Where one turn sends some rows of the set: a few examples, then the rows asked
mugoz: [ -3 -17  12 -40  -9  36  40   5  10  -4 -17  20 -11 -12 -18 -16  13  13
 -23   1 -12 -59   7 -26  20 -14  -2 -11  20]
nad: [-20  47  10   0  39  15  12   3   4  38 -27  22 -24 -20 -19   1  -1  13
   2  27 -10 -27  16 -13  21   6 -13 -17 -37]
Pira: [-14  -1  -8  15 -16 -32   1 -12 -11  21  -5  12 -47  14 -14   1   8  11
   0  -4 -13   0  32  -7 -11   5   8 -27  25]
nezas: [ 35  15 -32  20  18 -11   6  -3  11 -22  29  23   6  -8   4  10 -18   4
 -10  14  44 -17  44 -19   3   9   3   4  -4]
sosig: [ -2 -12  17 -20 -23  50  25  -4  11  -5 -12   0  -4 -15 -15  -1   6   4
 -16  -3  -4 -65  -2 -16  19 -20   2  -9  36]
likad: [ -9   0  16 -34 -21  26  18  15   2 -15   6  23  -4 -19 -16   1  17   5
   4  14 -15 -72   1 -38   5  -1   6  -7  30]
Vol: [ 23  17 -11  -8 -16 -21  -6 -21  -5 -27   0 -15  14 -23   1  12 -21   4
  14  -2   6 -19 -17  19   8 -27 -55  16 -20]
mubil: [ 33  12 -15   0 -16   1  -4 -16  -8  -8 -10 -18  -2 -24   8  16  -2   1
   4  16  30 -18  -6  14   0 -40 -55  14 -27]
sunik: [ 31  -3 -30  10  19 -21  23  -5  22 -31  28  16  10   6   2   4 -16 -12
 -27   9  26 -10  33 -16   1  17  -3  10  -8]
Nabob: [ 15  12   0  11 -12   6   2 -21   6  -1 -12 -34   1 -11  -1  23  -9 -25
  -5  13   6 -17 -24  22   1 -25 -51  15 -23]
zufi: [ 28  -4 -14  -7 -11 -11  12 -16   6 -17 -10 -21   2  -9   5  10  -2 -15
 -15  11  11 -11 -14  15  -2 -29 -57  19 -32]
Pag: [-12  -6  -2   5 -31 -25   0 -16 -18  23 -15   0 -49   8 -13   2  14  11
   3  -5 -16  -4  15   2 -12 -13 -10 -23  24]
padug: [-28  26   7  -5  38   8  24   4  23  27 -37  17 -19  -7 -15 -11   6   4
 -18  17 -26 -29  15 -12  25   8  -8 -14 -42]
fegav: [-11   2 -11  20 -19 -38  -6 -17 -12  22 -11   0 -46  12  -8   5   8   6
   3  -3 -11   7  25   4 -14  -4  -7 -21  11]
movip: [-30  49   9   2  26  10  -2  -9  25  35 -23  29 -16 -17 -28  14 -11   8
 -11  18 -33 -36   2 -12  26  -3  -4 -14 -31]
kedug: [ 24   5 -18  23  14   0  17  -7  23 -25  36  11  13   4  -5  14 -25 -19
 -20   7  26 -22  29 -18   3  24  13   4  18]
nunog: [ 25  20 -27  10  16 -32   3 -10  12 -39  35  21  21 -10  -2   6 -36   7
   2  -3  19 -17  28 -10  11  18  -3   7  -1]
zibaz: [ 26  19 -33  23   7 -19  -9 -17  29 -25  35  28  13  -4  -6  25 -30  -3
 -22   8  22 -21  27 -16   6   3   8   9   0]
Kov: [-33  47   9  -5  32  -2   3  -2  12  17 -30  20  -7 -23 -17  -8 -12  24
  11   3 -31 -37  11  -7  35   5  -7 -16 -33]
tomul: [ 14   8 -10  -2 -32 -11 -14  -6   3 -24  -6 -23   7 -21  13  21  13 -13
  12  18   7 -36 -17   4  -9 -31 -44  19 -24]
fibe: [-36  46  13   0  24  -2   0  12  13  22 -21  13 -14 -16 -13   8  12  -6
  12  32 -32 -40   3 -18  10  14 -10  -9 -40]
Gaf: [ 12  16 -29  22   9 -26  -6   6  23 -34  31  17  13  -4  10  15  -4 -12
   0  19  20 -32  35 -27  -5  21  13   9  -9]
Gof: [-31  39   7  24  38  15   8  -2  30  30 -28   4 -12  -6 -13   5  -5  -7
 -12  16 -17 -31  18  -7  26  14   6 -14 -33]
mem: [ -2 -12 -11   9 -32 -30   0 -16 -15  10   0   5 -42  12  -9   3   9  10
  -1  -8  -5  -2  26  -4 -15  -7   0 -21  35]
fata: [ 25  15 -16   4 -26  -7 -17 -29  12 -13  -1 -10   6 -18  -3  31 -15  -6
 -10   9   9 -23 -20  14   3 -44 -46  19 -20]
rolan: [ -8   6  14 -37 -11  24  19  -1   1 -14  -9  25   1 -27 -20 -13  -6  33
   5 -13 -17 -66   6 -21  31 -12   1 -14  27]
Bopi: [  8   1  16 -37  -9  45  29   5  -9   4  -4  28 -15 -25 -21  -6   5  23
  -4   9   4 -59   9 -29  16 -15  -5 -14  31]
luzu: [ -4   6  14 -31 -18  38  14  -7  13   2   0  35  -8 -20 -31   8  -6  18
 -17   3 -18 -65  -3 -28  21 -20   5 -11  34]

rolan goes to Vol
mugoz goes to zufi
Nabob goes to Gof
Now these:
fegav goes to Pira
tomul goes to fibe
Bopi goes to mubil
fata goes to movip

Where one turn sends some rows of the set: a few examples, then the rows asked
fune: [  9 -18 -20  15  15 -20  17  -3  10   6  16  -9  25 -22  -9  13  12 -19
 -22  -6   0   5  31 -17 -30  -5 -51 -14]
ris: [ 30  36 -19   3  12 -16  -9  27  -8  28  12  -9  -3   9 -19  -3 -18  -1
   6  25 -11   0 -15 -14  12   6 -36 -10]
fuveb: [ -7 -22  16  16  -2  18  15 -13  -9 -21  -2  15 -14 -13  -2   6  -3 -11
 -16 -51  -1  34  -6 -39  26 -19  30  22]
susob: [ 10  -7 -32  -7   3 -22  12 -14  -5 -11 -21 -23  28   7  11 -22  21 -11
  17  17 -18  -1 -22  30   4  -7  33  -3]
Ges: [-21  10  41  -6 -13  55  10  -3   0 -20   5  -4 -16  14   4 -13   6  -6
   3 -23   5  -5  22   5  28  10   7  14]
fidi: [ 11  -6 -38  -4   4 -24   9 -10 -10  -6 -23 -18  25   8  10 -18  14  -9
  19  11 -19   9 -30  24   6 -11  38   1]
bivo: [ 27  38  -6  -2  15  -5  18   2   4  18  17  -8 -11  -7 -29  -3 -16  -8
  15  30  -5 -12  12 -13  32  27 -27 -12]
nivev: [ 26  36  -4  -3  12  -7   7   9   5  15  17 -17  -2   1 -23  -8  -7  -8
   8  37  -5 -20  11  -5  20  21 -39 -15]
mazu: [ 11  -4 -36  -6   7 -19  27 -23  -6  -8 -21 -11  15  -4   1 -14   9 -12
  27   7 -16  12 -19  19  20   1  50   3]
kep: [ 31  38 -22   4  15 -14   2  21 -10  29  13  -1 -11   0 -26   4 -27  -1
  12  19 -11   9 -14 -21  24  12 -25  -6]
Venof: [-16  11  18   2 -12  47  -2  16 -18  -3  -1  11 -24  17   4  -2 -14   3
   4 -43  -2  28 -11 -11  28  -5  19  23]
bol: [ -4 -24  10  19  -6  10 -11   7 -17 -16  -5   8  -3   2   8   2   1  -7
 -26 -50  -5  35 -25 -34   6 -36  16  21]
ripof: [ 11 -17 -30  19  15 -25   9   7   2  12  13  -4  24 -18  -8  17   4 -15
 -23 -13  -3  18  16 -23 -32 -13 -48 -11]
Natum: [-21   8  40  -6 -17  51  -8  10  -2 -19   3 -12  -6  26  14 -19  13  -3
  -7 -17   4 -11  13  12  12  -1  -8  10]
Vipe: [-18   7  29  -2 -18  43 -24  26 -12 -11   0 -10  -4  34  18 -16   8   2
 -11 -25  -1   1  -7   8   3 -13  -9  13]
lev: [  9  -4 -29  -9   6 -17  29 -27  -1 -13 -19 -17  20  -4   2 -18  16 -14
  25  14 -15   2 -10  25  20   3  44   0]
zev: [ 10 -14 -23  15  19 -15  39 -17  10   8  17   5  10 -37 -21  22  -1 -20
 -10 -16   1  18  37 -28  -9   6 -30 -10]
fetop: [-11 -28  36   9 -10  17 -11  -5   3 -35   0 -17  15   8  15 -16  32 -16
 -36 -23   2  -8   6 -10  -6 -26  -9   7]
fizov: [  8 -15 -17  13  17 -16  31 -15  14   4  19  -5  18 -30 -15  15   9 -21
 -15  -6   2   5  41 -20 -19   4 -43 -14]
Voral: [-13 -25  42   6  -5  25  15 -25   9 -41   4  -9   3  -9   5 -13  28 -21
 -25 -24   6  -9  24 -14  13  -9   4   9]
vir: [  9  -6 -27  -8   4 -18  21 -23   0 -14 -19 -22  25   2   6 -22  22 -14
  21  18 -15  -5 -11  30  12   0  36  -3]
puve: [-19  12  29  -3 -11  53  13   0  -7 -11   3   8 -26   9  -1  -5  -8  -2
   8 -35   3  16  10  -7  37   8  20  19]
gekal: [ -7 -27  20  15 -10  10 -23  11 -10 -24  -5  -8  11  13  17  -9  18  -9
 -37 -36  -4  14 -19 -20 -10 -39  -5  14]
tepe: [ 13 -16 -36  20  17 -24  15   5  -2  18  12   4  15 -24 -13  24  -7 -14
 -17 -22  -5  31  12 -31 -23 -11 -36  -7]
molo: [ 28  35 -10   0  10 -13  -7  21  -1  21  14 -17   2   9 -18  -8  -9  -4
   4  34  -9 -15  -4  -6  10  11 -45 -14]
Keb: [ 12 -14 -33  19  19 -20  30  -6   2  15  15   9   8 -33 -20  27  -9 -16
 -10 -23  -2  31  22 -34 -12  -1 -28  -6]
Zasin: [-16   9  18   2 -16  41 -21  29 -20  -3  -3   2 -13  29  13  -8  -7   5
  -5 -37  -4  21 -19  -4  11 -16   4  20]
Ked: [-11 -22  32  10  -1  26  27 -29   4 -33   3   6 -11 -18  -4  -1  11 -19
 -15 -38   5  13  19 -29  29  -6  24  16]
tavos: [ 12  -5 -41  -4   5 -22  18 -14 -10  -5 -22 -12  19   2   6 -14   8  -9
  24   6 -19  17 -29  19  15  -7  46   3]
gope: [ 29  39 -15   2  16  -8  16   8  -3  24  15  -1 -15  -7 -31   4 -26  -5
  17  21  -8   4   0 -21  34  22 -20  -7]

Zasin goes to Venof
fidi goes to tavos
tepe goes to Keb
Now these:
fuveb goes to Ked
gope goes to bivo

Where one turn sends some rows of the set: a few examples, then the rows asked
dov: [-27  -3  -2 -36  22 -25 -37  28 -15  21  17 -10 -12 -21]
tive: [ 24  -2 -12 -13  34  10   3  42  12   6  21  46  -6   8]
sig: [-42 -13 -22 -16  18  -7 -57  23 -13  17 -12   2 -24  -6]
zuvit: [-28 -26  -9 -21  19 -12 -56  28 -13  15 -22   9 -19  -3]
zadaf: [-32 -24 -10 -18  21  -8 -59  22  -6  18 -20   4 -16  -5]
kabe: [ 21 -21 -13   5   6   5  13  20  39  15   8  30   5   7]
ref: [-31   1  11 -17  11 -28 -43  21  -4  33  -3 -18 -33 -19]
Nozu: [-13  17  -8  38  -8  10   0  14  41  31   1  18 -45  -9]
Lonef: [-17 -11  -7 -37  19 -32 -30  25 -11  18  10 -15  -7  -5]
Noguz: [-23  -9   6 -17  11 -35 -34  20  -1  30 -11 -24 -29  -3]
nifo: [-14  -2 -15  33  -2   9  -7  22  63  22  13   4 -13  -6]
zef: [-33   6   8 -26  17 -23 -43  26 -11  28  11 -11 -25 -26]
dak: [-26  19 -27  37  -7   3  -5  32  40  18  25  13 -39 -13]
Seb: [  6  -8 -12  26  -2   6   9  11  53  27  -6  14 -18   9]
zak: [-12  19 -19  24  -6  -6  -1  52  13   7  32  35 -47 -21]
Zoda: [-37 -15 -23 -19  17 -10 -56  28 -20  13 -11   7 -27  -5]
beme: [-18  38  -8  17  24  24 -14  33  15  23  25  34 -48 -16]
Palor: [ 24 -14  -6   1  30   9   1  27  37  16  -6  26  -5  25]
nezak: [  1  22 -11  -4  32  18  -6  44   0  10  36  50 -29 -12]
lubu: [  4   1  -1  23  23  13  -7  17  50  31 -15  13 -26  22]
Loro: [-17  27  -1  32  19  22 -15  19  40  35  -1  16 -46   0]
navom: [  2  16  -7   3   6  14   2  39   5  12  36  53 -27 -31]
nipit: [  8 -23   0  17   6   3  -5  32  59  17   7  20   8  -7]
niso: [-17 -15  -3 -28  14 -36 -29  21  -3  23  -4 -22 -15   3]
lova: [-14  27  -5  27  -3  16  -3  27  18  24  24  39 -48 -29]
Diri: [-30 -21 -15 -22  19 -15 -55  30 -19  13 -16  10 -25  -4]
mamu: [ 18  -8 -11  -7  10   8  12  34  16   7  28  49   0 -13]
sib: [ 21 -22   8   5   8  -3  -1  52  33   8  16  44   1 -15]
fiza: [ 11  -2  -2   7   2  -9   2  62  11   2  29  52 -27 -22]
Katak: [-39 -17 -16 -16  20  -6 -61  20  -5  20 -18   1 -19  -6]

beme goes to Loro
Lonef goes to dov
Now these:
Diri goes to Zoda
kabe goes to mamu
dak goes to nifo

Where one turn sends some rows of the set: a few examples, then the rows asked
Nomu: [ 25  -3  15  40 -29  20   6 -49 -11  12  37 -11  20 -23 -12  27  20   2
 -46  20  43  24   7  11  24  43  -4 -11  -6  11 -17 -23  -5]
Kele: [ 26   0  52  17   2  19  32 -25   6  -6  20  19  13 -14  11   4  40  -7
 -10  -3  29   7  -5  49   0   4  38 -36  40  27 -26 -47  -3]
patu: [  4 -12 -12  24 -12  29   5 -31 -37 -16  27   7  44 -47 -17  17  46  23
  -6  16  24  -5   9  10  24  57 -12 -31  17  30 -30   4  -5]
Maf: [  1 -12  13  39 -15  24  20  -9  -9   2  36  10  16 -56 -47  17  43  -3
 -19  41  38   1  -7 -14  15  31 -10  -3 -11 -11 -52   1 -14]
fovir: [ 30  17  42  16  34   8  10 -18 -37  12  -1 -13  -7 -13  30 -16  33  -3
 -15  25  32  28  34  25  38  40 -19 -10   7   1 -55 -17  -6]
mamuv: [  6  10  19  19  -4   8  28 -12   1  23  46 -14  -4 -18  -6 -10  34   3
   9  -8  37  -4 -40  36   3 -11 -18 -20 -15 -28 -66   6  29]
veroz: [  4  18  17   3  -8   6  34 -13  -7  22  35 -14   2  18  26 -34  36   0
  21 -13  40   7 -14  51   0  15 -16 -27  -9  -1 -55   4  20]
tur: [-22  -4  22  13  -8 -22  -7  -8 -24 -20  11   6  25 -26   7 -30  46  36
   1  39  15  24  11  17  12 -31   5  -7  22 -12 -35 -28  15]
mur: [ 11   6  49  10  28  35  32   9   3  -5  16  20  10 -12  -1 -13  51 -19
   9  -2  14  -1 -11  45 -20  30  27 -22  51  25 -42 -26 -21]
fosa: [ -6  25   3  20   3  39   7  -1  -3   0  -6  -3  20  27 -32 -38  34  -6
 -29 -12  -8   3 -37   1 -33   4  -2 -11   8 -10 -38 -14   4]
tif: [-20 -30  32  30  -4 -32  13  14 -28 -20  44 -23  -1 -11  18  17  44   8
 -19   3  -3  21 -27  20  11  12  10   5  38 -23 -35 -11 -13]
nol: [-12  10  14  22  23  27  17 -13 -41   7  -3 -20   4  -2  -4 -26  25  -1
 -21   5  11  26 -13 -26  36  32 -14  16 -21 -11 -84  -5 -11]
fifid: [ 17 -10  15  32  38  26   9 -12 -65 -17 -17   9  12 -14  13 -25  61 -11
 -22  21   1  15 -13  -4  14  49  -6   6  34  17 -44 -14 -24]
saf: [-16   4 -13  23   5  35   3   6 -22 -24   3  -2  31   5 -39 -10  53  15
 -22 -17 -21 -17 -31  14 -16   8  16 -34  18  -6 -22 -10   4]
nep: [ -1  12  39   5   6   7 -25 -37 -16 -11  29 -29  28 -32  10   9  15  32
  -3  -7  -1   2 -23   1   2   2   7  14  51 -17 -63 -37  11]

veroz goes to mur
nol goes to fovir
Now these:
Maf goes to Nomu
tur goes to tif
saf goes to mamuv

Where one turn sends some rows of the set: a few examples, then the rows asked
fesif: [ -9 -37  10 -35  55   3 -17  10 -54 -13  12  -4   5 -14  -7 -18]
pekep: [-37 -30  32 -49  42 -16  -7  24 -34 -50  -2 -21  21 -17 -16  -7]
peza: [ -9  -1  15 -38   3 -35   1 -11 -23 -57   7 -37  12  -7 -18 -10]
tid: [-26 -24  31 -12  14   9  -7   0 -59 -45 -15  20 -21   6  -3 -22]
fub: [-46 -41  32 -24  -8 -29 -20  15  -3 -34   5 -34 -24 -10 -14 -29]
fon: [ 16 -23  25 -21  56 -13 -14  20 -73 -16 -14 -10  -1 -25  -6 -13]
Gara: [  7 -48  22  14 -13 -34   5  46  -3 -47   5 -10  17 -30   5   5]
Vidi: [-24 -24  35   1  11  -5  12  39 -66 -36   3 -22  -2  14  27 -41]
kuve: [ 35 -27  46 -18  15 -45   1  20 -13 -23  22   8  25 -14   2 -18]
kedon: [-31 -43  26   1 -33 -31  -7  27 -59 -41   6  -2 -27 -21  12  -8]
Ganat: [  4 -23   4  -5   3 -14 -24  53 -18  -7 -34   7   8  13  -5   4]
ponu: [ 24  -9  57 -42   3 -32 -15  12 -36 -31  -1   6  35 -11   0  -9]
Ziram: [-16 -54  40  -6  16  11  -3  24 -41 -27  13 -60  10 -13 -12 -27]
sol: [-13 -41  26  17  -3 -50  12  40 -23 -41  -2 -36 -34 -18  -4 -27]
sikeb: [ -4 -45  27  -1 -19  -8 -31  29 -45  -4 -22 -14 -38  -6  10 -27]
bize: [ -1   9  27   3 -22 -22 -27  29 -18 -48 -15 -31  12 -20 -35 -25]
mufer: [-13 -30  49 -31  24 -37 -15  20 -69 -43  -9  12   9 -34   6   7]
zer: [  3 -35   0  -1   2 -12 -26  51 -12  -3 -20  12  10   9  -4   6]
veben: [-17 -45  29  -5  -5  -9 -42  32 -21   2 -13 -22 -31  -9   6 -37]
Vufa: [-10 -13   7   5   3 -44   2  19 -43 -48  42  -3  19 -34  13  -4]
bam: [ -3 -47  41 -29  50 -53   8  13 -12 -37   3  -9  -8 -16 -10 -18]
gen: [ -7 -49  59   9  20 -29 -18  22 -30  -6  22 -14 -10 -15  23 -42]
keli: [  3 -37   5 -27  50  -5   3   9 -63 -19   8   6 -10  -1   2 -20]
mekim: [ 11 -14  20 -20   5 -15  22  40 -46 -47  22   4  41   1   8 -12]
Ranif: [ 10 -37   3  -1   3 -11 -25  50 -11  -4 -29  -2  11   3 -15   9]
rubiv: [ 17 -28  18  -5   7 -52   5  -5 -17 -44  27 -30   6 -35 -15  -3]
vipo: [ 11 -23  21 -17  70 -23  -9  24 -47 -12  -4 -11  -5 -16  -4 -29]
mevu: [-43 -15  43 -12 -13 -27 -31  40 -47 -44 -19 -39  -6 -33  -6 -14]
Tobe: [-23 -57  27   6  33   9 -15   7 -19 -28  21   3 -11 -22 -20 -23]
Pafaz: [-15  -6  15  -3 -45 -16 -25  11 -35 -44   9  14   0  -4 -11 -20]
Feva: [  8   0  -6 -14  14 -27 -11  18 -48   9  32 -34   3  -8  -5  -6]
sifu: [  9 -23  25 -37  15  -7  11  27 -17 -43  20 -23  46  -2 -18 -14]
Zekil: [  6 -33   2 -12  -2  -8 -25  41 -15  -6 -33   4   7  14 -13   9]
zorep: [ -6 -50  17 -10  32 -34  33  31 -56 -53  11   4  -1 -15   4  -3]
keron: [  7   9   0 -16  14 -36 -16  17 -50  11  25 -23  -1  -4   3  -9]
Kupet: [-22 -21  30  -7 -22 -32 -15  43 -20 -48  -1  20  20 -15  28   1]
Gogeb: [-21 -39  16   1 -10  12 -27  50 -45 -13 -20 -41 -16 -13  -2 -27]
puv: [  4 -47  28 -23 -18 -27   0  12  13 -49 -13 -21   7  -8 -14   1]
ruram: [-19  21  27 -25   3 -50 -17   8 -44 -52   8  -4  17 -19  14 -12]
Dep: [-11 -15  38  29  45 -20  -4  40 -41 -37 -10   7 -15 -20   2 -35]
Vutur: [ -7 -26  11   1 -29 -20 -20   7   3 -37  25  -4  -3  -9 -28 -28]
debo: [  9   0  17  32 -20 -37  -8  45 -23 -46   3 -10   1 -20 -15 -29]
dumu: [ -2 -34  68 -23  -2 -13 -21  -3 -60 -20 -19 -27 -11  -1   7 -26]
doled: [ -1 -25  48   1  32   3 -17  12 -44 -41 -32 -28  -7 -29 -35 -15]
leri: [  6  10  -4 -24  11 -28 -10  14 -54   4  19 -33   0   3  -3  -8]
Begud: [ 15   2   1 -22  10 -31 -15   7 -48  10  22 -35  -2  -6  -9  -4]
Gumov: [-18  -6  35 -30 -15 -26 -11  33  -8 -59 -33 -15  19   0   4  -5]
roba: [-16 -38  10   9  -2  -1 -10  53 -34 -15 -17 -35 -29   3   7 -40]

Zekil goes to Feva
Gara goes to ruram
bam goes to kedon
Now these:
gen goes to tid
sikeb goes to fesif
Pafaz goes to sifu

Where one turn sends some rows of the set: a few examples, then the rows asked
zez: [ 51  15   5  23  34  30  -1  24  -3 -40  15 -18  36   9   2]
tozus: [ 65  13  10 -18  26  12   5  21  27 -43 -11 -19  16 -11 -20]
soz: [ 36  45  20  51  47  25  -9  52  30 -30   2   2  29 -17 -11]
Vok: [ 13  58  -2  -8  41  24 -25  38  58  16  27   6   9 -14 -34]
mepul: [ 50  26  13  14  39  24   0  14  13 -52   4 -19  28  25  -9]
Giz: [  7  60  -2   5  46  29 -27  37  50  15  34   7  13  -3 -28]
Kevur: [ -1   2 -31  -1  23  49 -20  34   7  -2   2  13  52  18 -12]
Vavif: [ 59   4   0  11  26  27   0  33  -4 -30  13 -18  33 -16   2]
pas: [ -1  20 -17 -23  30  37 -16  16  39 -21 -20  12  36  40 -33]
Kup: [ -6  16 -22  -2  32  46 -19  22  20 -16  -6  12  47  42 -20]
dasor: [ 23  -1 -11 -18  31  17 -22   9  53 -10 -33  -3   8  27 -41]
zove: [ 13  -4 -29 -39  12  33 -14  34  31   0 -20  12  35  -8 -31]
geb: [ 35  51  26  42  50  20  -8  45  42 -37  -7   0  23  -9 -20]
fabe: [ 12  53  -7   0  39  28 -27  44  47  23  36   7  13 -19 -27]
Mup: [ 18 -18 -28  21  26  37 -28  30   5  14   3  -2  33  11  -9]
peb: [ 11   7 -10   7  40  27 -26   7  39 -14 -20  -2  19  53 -30]
Kule: [ 57  24  15  -7  35  15   4  13  28 -54  -9 -19  19  14 -20]
duse: [  8  56  -6   6  43  30 -28  41  46  19  37   7  16 -11 -25]
mive: [  9  10 -20 -41  21  30 -13  23  45 -14 -28  11  30  15 -39]
lugor: [ 66   3   2 -10  21  18   4  31  11 -31  -1 -19  24 -27 -10]
fuz: [ 41  49  26  27  46  14  -6  44  52 -36 -15   0  17 -19 -27]
puna: [ 29 -26 -30  -5  17  27 -24  33  19  18 -11  -3  23 -13 -20]
dufi: [ 46  34  16  30  37  17  -7  58  37 -21  -7   1  22 -46 -17]
lefub: [  9  -1 -19  27  38  37 -29  17  15  -3  -2  -2  32  44 -14]
kade: [  9  -7 -34 -19  14  42 -17  40  12   6  -5  12  45  -7 -18]
nugep: [ 14  54  -5  -6  39  25 -25  41  53  21  30   7  10 -21 -31]
fosu: [ 32 -17 -20 -25  19  17 -21  23  42   6 -29  -3  11  -5 -36]
sez: [ 41  36  15  45  41  23  -9  58  27 -21   2   1  28 -36 -11]
Buku: [ 46  40  22  21  39  12  -5  51  48 -28 -16   1  16 -38 -26]
midu: [  9  61  -1  -2  44  26 -26  36  57  14  29   7  10  -5 -32]

Giz goes to duse
lugor goes to tozus
sez goes to dufi
Now these:
Kevur goes to kade
lefub goes to Mup

